Each path below is one point turned by a fixed rotation once a step. After each direction that follows a path, write how fast that rotation turns it, in degrees a step (0 if it stays still).
Each turn is a multiple of 5 degrees from 10 to 175, or 0.
Each row of a path follows its step; steps can be skipped.
path 1
step 0: [-13   7  -5   0   5  -2 -13  14 -18 -24 -23  11  -8 -18  12 -13  -4  -6
 -10 -18  14   9   1  -4   7 -11  -7  12   9 -12 -18   1   7]
step 1: [  9   2  -8  17   7   4 -11  26  -3  -6 -10  10  18  -6  -6 -15 -12   8
 -23   2   0   3   6 -13  -2  21  -9   9   9   5 -26  17  -9]
step 3: [  0 -28  14  14   2  13   6  -6   8  -9 -25 -11  10  -4  -3 -16  -2 -10
  -1  -1  -3  11  16   5  -1 -17  15   8 -16  15 -19   9   8]
step 4: [  3   7  12  19 -12  29  16   6   5 -13   2   2  25  16 -10  12  -6   7
  11  -5   1  15  14 -16  -7 -10  -6  10 -17   9  -3   3  10]
step 5: [  4   3   7   0  -2  15  17   6 -18   2 -16   4   5 -15  -1  20 -11 -12
  13 -35  -3  -7   1 -19   0 -20  -1   0   5   3   3   1  21]
step 6: [-12 -13 -14  12   7   6  10  14 -29 -11 -16  23 -13  -8  14   0 -15   4
  13  -5  17   7   6 -13   3  -8 -13  10  -6  -2 -17   3   2]
step 8: [ -1 -13  13  32  -8 -10  -9   6 -17 -10 -12 -15 -14  -6  -2   8 -11  -6
 -16  -4  -2  -1 -12   8  -2  -9  12 -15   8 -10 -23  -4  13]
step 9: [ -6 -23  13  21 -13   2   6   9   4 -20   4  -7  -6   5  -5 -23  -2  -7
 -23   5  -4  16   3  -4   1 -12  11  24  -5  12 -13   6   2]
step 10: [  9  24  16  11 -17  14  12   4   4 -24   8  -9  15   8 -12   9 -14  -1
 -20  -5   3  18  -7 -21  -3  -8   3   7   6   4   0   0  12]
step 12: [  2  20 -15  10   2  14   5  14 -13 -13 -22   6   2  -9  10 -19 -21   3
   4   9  15  13  17 -13   1   7 -10  10 -14   3 -13  12  -4]
Directions:
[ -1   2  11   0   1  -1   2  -5   1 -11   7   4  -1   0   1   2   4  -4
   2  -9  -1   4   7  -2  -3  -1  -3   4   6   4   7  -1  -2] | 65
[ -4  -5   6  -2  -6  -3 -13   0  -6   3   1   5   0  -1   9   1   1   3
  -7   0  -6   0   3  -3  -4   4  -4  -4   1  -2  -6   1  -2] | 55
[-1  4 -9 -7  3  0  3 -3  0  0  2  4 -1 -1  5  3 -1 -2 -3 -1  9 -5  2 -7
  2  3 -6  0  8  7 -8  2  7] | 65
[  5  -6   2   5  10   0  -3   4   8  -3  -2   1 -10   6  -2  -1   3   8
  -9  -4   2  -3   0   2  -1   3   2  -3   4  -2   0   3   2] | 55
